One vector is turned by the same rotation once a step. Each row is the vector after some number of steps, and that number follows the row.
The counts run from 0 to 472.
[129 126 136 153 147  84 105 134 111  95 125 106  90  77 179 130 105 127
 142 124 112 114 111  88 146 131  87 111 152 140 108 134 164 162 132 140
  94 160  68 155 155] -> 135
[153 171 133 145 120 135 107 119 148 180 120 143 126 132 145 100  92 130
 135 123 134 135 150 103 111 103 193 123 110 146 145 161 181 126 157 139
 165 184 132 159 162] -> 315
[103 116 108 125 156 162 113 151 131 118 152 110 142 141  52 164 150  91
 117 101 112 110 117 104 144 140  85 155 168  92  80 116 105 142 154 138
 105 122 121 159 100] -> 427
[149 118  83 149 140 109 146 175 140  92 101 161  84 165 107 131  89  58
 180 123  82  96 118 123 137 125 118 126 137 129 114 114 136 137 116 158
 145 147 150 111 136] -> 472
[131 156 167 131  99  90 123 148 135 140 160 156 143 146 101 102 122 117
 160 145 131  76  78 117 137 152 126 150 125 193 132 148 135 172 118  92
 124 114 122 170 113] -> 269
[133 103  91 140 175 122 111 140 177  76 121 125 157 133  77 137  98  83
 152  93 139 103 123 114  87 145  92 133 157 114  92 151 123 108 140 139
 101 119 117 163 139] -> 454
[105 138 140 155 169 110  64 107 143  79 113 101 147 144 116 129 121  89
 139  78 129 113 151 111 125 153  92 128 140 113 130 137 141 144 175 134
  68 159  96 163 129] -> 111
[134 112 108 155 145 121  93 118 128 102 122 133 147 126 136 143 173 152
  93 158 132  84 101 151 141 132 122 151 154  87 150 127 117 135  47 152
 113 123 140 180  92] -> 34
[174 128 141 145 133 130 124 136 123 101  66  98  97 109 159  81 110 111
 146 140 137 127 104 133  92 157 116 162 146 133 108 162 155 184 129 154
  78  96 108 139 172] -> 140
[145 139 120 149 131 146 129 190 111 151 113 122  70 115 144  92 127 109
 123 175 132 158 126 106 129 105 112 156 105 155 124 151 175 117  95 152
 178 142 147  91 152] -> 170
[142 151 123 120 150 168 121 143 149 152  90 106 112 182 124  88 115 105
  94 125 158 128 135 156 143 137  99 172 126 160 115 179 131  86 136 142
 176 115 173 102 111] -> 194
[143 133 134 113 133 135 109 140 105  90 141 183 149 110 109 128 141 135
 181 193 119 123 133 146  88 158 132 153 118 145 126 146 130 144 110 141
 149  93 121 203 112] -> 259
[ 97 115 115 166 149  90  94 163 117 107  73 140 144 110 135 152  96  96
 183 102 141 132 111 114 127 165 140 121 169 114 124 121 146 180 129 180
 108  92 124 113 143] -> 463
[135 127 136 135 132  76 131 160 112 124 156 106 169 121 118 134  86 136
 165 131 150 134 141 126 154 123 121 119 132 136  88 123  96  37 167 132
 152  85 138 161 108] -> 227
[182 142 143 134 129 181 140 119 126 152 164 143 142 198 104 164 122  72
 152 116  71 127 124 113 138  90 150 128 122 147 103 112 149 166 115 148
 114 162 134 157 136] -> 300
[181 115 136 150 120  99 101 129 124 123 106  65 156  92 157  96 136 160
  77 155 173 113 121 148 130 138 169 123 133 119 153 123 120 117 128 151
 111 128 101 165 153] -> 361
[165 122 136 162 107  86 121 135  90 148 113  92 105 147 141 128 119 119
 106  99 127 118 123 118 204 107 183 117 139 108 128  79 162 125 131 150
 120 156 141 130 137] -> 344
[171 136  79 141 156 132 140 116 119  60 117 124  95 101 128 105  94  76
 187 121  79 130 145 106 104 138  97 125 127 105 116 147 164 119 131 148
 126 165 111 139 155] -> 131
[120 109  97 143 193 146  88 141 140  96 103 190 113 130 156 166 104 132
 152 142 126  88 101  78 117 140 117 111 154 137 119 143 112 148 135 163
 108 147 113 141 139] -> 458
[189 131 101 132 153 154 124  99 155 126 144 112 145 185 123 136 103  96
 134  87 123 124 151 116 127 108 157 103 119 122 140 131 162  75 120 157
 129 185 152 137 152] -> 327
[140 129 121 116 140 118 134 138  87  93 160 187 122 164 107 135 130 126
 197 145  98  88  95  98 172 155 121 112 137 150 140 119 117 112 103 131
 154 123 163 135  82] -> 250
[166 124 125 147 139  92 154 145 130 121 119  63 122 143 159 105 112  83
 144  78 112 113  82 100 165 150  71 125 160 162 118 130 163 143 115 142
 115 133 119  78 141] -> 148
[129 131 134 163 123 115 119 158  90  97 101 103 109 139 128 119 104  80
 179  87 109 152 117  73 149 148 145 125 149  94 122 112 151 152 152 157
  81 105 120  85 147] -> 121
[146 138 155 132 136 122 107 132  84 113 140 196 129 122 149 146 137 149
 173 203 104 100 113 130 131 148 140 117 128 180 128 125 106 180 141 153
 123 122 120 192 121] -> 261
[ 89 124 116 158 131 146 102 195 101 137 162 107 157 108  65 144 137 110
 138 122 128 149 125  55 138 125 139 124 146 107 103 101 104 104 169 137
 137 115 127 114 130] -> 424
[175 110 119 144 145 114 118 108 136 134 123 145 141 117 164 145 129 169
  85 139 142 101  94 131 142 110 139 145 161  86  87 148 124 104  78 148
 101 131 116 202 132] -> 8
[126 140  95 163 137  60 113 111 140 160 106 145 126 116 159  86 116 158
 108 106 143  93 112 130 168 144 155 128 171 105 159 161 132 116 105 136
 157 156 156 152 109] -> 16
[165 108 141 155 137 145 124 172 115  77 124 113  97 129 117 144 135  98
 152 139 108 130 122  73 108 115 121 126 122 110  85 121 136 112 120 137
  66 107  94 143 186] -> 127
[ 83 152  80 135 145 147  95 118 117 127 133 111 181  82  91  94 130 117
 125 121 151 134 140 127 120 159 107 142 166 122 157 154 113 130 186 150
 173 142 115 122  93] -> 410
[ 79 148  95 147 137 150 103 173 110 147 157 150 125 124  57 116 134 117
 124 120 122 117 116  53 159 129 126 141 149 117 134 125 108 107 165 121
 166 156 141 106 109] -> 422
[145 100  91 176 142  89 115 134 123  98 136  86 210 110 111 130 143 133
 130 127 134 132 128 156 142 134 141 119 147  74 142 109 112  92  62 162
 143 101 150 149 110] -> 31
[150 127 107 184 141 121 103 154 105 121  92 128 148 121 150 119 164 144
 112 199 102 127 145 158 120 106 173 122 132 117 163 108  94 138 117 180
 149 122 153 156 120] -> 38
[110 138 104 133 139 207 119 149  93 142 107 139 129 154  77 112 136 110
 128 137 116 134  95  81 129 129 142 158 169 124 136 137  95 145 175 164
 125 109 155  86 113] -> 419
[153 125 111 137 127 108 129 155 149  99 137  79 120 119 121  82 118  83
 145  89 142 126  90 106 126 161  64 149 139 136 129 166 183 109  71 114
 132 124 118 102 149] -> 150
[146 132 134 154 126 104 142 176 115 148 144  74 110 134 141 119 124  86
 102 106  97 149 126 142 190 104  61 138 130 163  89 108 150 118 114 153
 175 142 130 104 114] -> 174
[143 131 130 108 131 128 103 126 116  75 148 171 155 112  94 132 143 117
 180 182 123 104 132 165 104 166 114 158 122 135 120 155 137 137  96 125
 140 109 131 206 113] -> 258
[ 83 173 134 146 113 167  84 115 134  93 109 130 139 122  89 107 139 111
 136 149 122 127 145 125  79 131 122 180 123  93 128 155 142 145 160 128
 118 139 115 188 115] -> 87
[123 137 116 126 158  84  97 101 105 101 106 151 156 149 131 112 105 128
 177 124 140 104 153 150 169 174 123 115 151 158 155 148 104 114 187 143
 156 125 164 153  79] -> 238
[195 126  87 138 134 117 161  84  88 113 118  79 139  98 175 122  99 150
 117 124 120 114 109 135 155 130 153 117 164  90 144 111 130 116 117 176
 130 150 116 148 114] -> 356
[142 146 141 139 138  82 116 127  97 119 138 181 136 135 128 116 122 105
 175 172  88 102 146 155 145 144 137 114 124 187 140 124 114 178 174 143
 156 153 144 182 116] -> 263
[141 148  99 135 152 177 144  84 133  84 125 128 133 160 106 132  94  96
 166 112  89 105 118  75 121 128  98 127 146 101 119 144 113 116 169 141
  92 154 124 133 109] -> 104
[160 116 120 151 128  87 118 149  95 138 129  88 128 146 133  88 153 133
  88 123 135  87  99 112 192 130 144 105 149 144 183 100 118 106 128 128
 144 163 140  96 113] -> 370
[130 115 136 160 139 110  85 218 147 102  91 161 101 136 109 128 113  98
 147 149 133 108 106 104  96 128 148 137 114 127 106 138 143 144 105 133
 115  97 127 124 177] -> 468
[189 138 156 131 113 148 156 142 129 140 150 151 169 173 111 130 122  92
 179 151  99 127  85 125 102 129 150 123 128 197 124 130 106 152 142 135
 113  96 140 138 129] -> 273
[139 141 130 113 131 120 150 137  88 135 141 157 101 159 135 129  97 158
 149 152 135  91 101  83 193 118 109 130 147 144 100 130 100  68 149 129
 164 119 160 147  81] -> 224
[161 122  85 155 128  84 144 127 141 132 133 105 154 106 115 119 112 120
 131  95 137 144 131 152 146 128 140 142 163  59  89 137 151  69  90 140
 144 118 137 184 124] -> 5
[113 166 157 141  96 133  95 135 123 164 161 147 145 164 102 133 139  89
 150  84 126 132  90 108 160 151 138 159 126 145 135 127 192 198  86 121
 135 135 133 147 110] -> 294
[151 148 113 141 106 171 146 151  69 147 110 112 119 105 105  80 140 142
 111 189 110 127  98 117 137 126 153 166 159 118 158 125 101 149 142 149
 158 105 137 108 101] -> 393
[127 126 128 125 172 161  95 131  74 125  98 134 135 140 167 171 121 151
 119 152 130 160 169 159 174 121 130 131 152 126  94 126 104 114 165 196
 152 108 144 139  94] -> 210
[ 84 164 111 179 124 132 108 117 121 129 107 118 169 163 104  91 133 105
 122 133 107 110 129 131 132 133 131 131 143 144 198 128  98 158 171 143
 162 156 152 102  82] -> 67
[103 126  80 124 156 179 109 146 138  92 146 146 136 110  54 135 133 101
 136 140 128 121 132 103  97 132 102 172 136  86  90 143 122 113 135 135
 133 129 120 170 114] -> 429
[161 148 125 141 144 181 141 100 127  83 123 109 130 180 113 139 104 107
 163 116  98 105  95  73 103 117  98 131 151 106 115 133  96 120 172 152
  67 131 119 128 130] -> 103
[ 90 127 119 153 147  81  78 157 134 106  82 155 101 132 124 129 101  96
 146  92 146  86  90 114 142 173 112 150 158 114 121 135 163 186 107 141
 104 121 122 130 124] -> 465
[140 127 129 149 142 100 119 133  94  94 124 118  98  73 184 126 102 141
 166 136 120 140 109  75 128 133 107 111 154 116 113 126 169 148 129 160
 103 146  64 148 157] -> 134
[136 107 155 133 120  90 117 163  82  94 175 140 190 126 114 173 142 124
 182 147 120 129 121 128 153 141 124  93 132 143 100  93 103 130 119 145
 112  79 119 165 109] -> 254
[188 110 139 148 134 113 107 128 110 124  85  60 149 113 161 111 145 148
  72 141 165  95 115 162 131 138 163 130 146 133 153 121 115 131 139 154
  86 124 102 162 152] -> 362
[140 104 103 175 130  96 114 126 111  99 116  88 194 110 138 146 159 143
 112 135 136 135 105 156 140 137 132 139 160  77 152 110 114 115  55 173
 124  86 130 157 104] -> 32
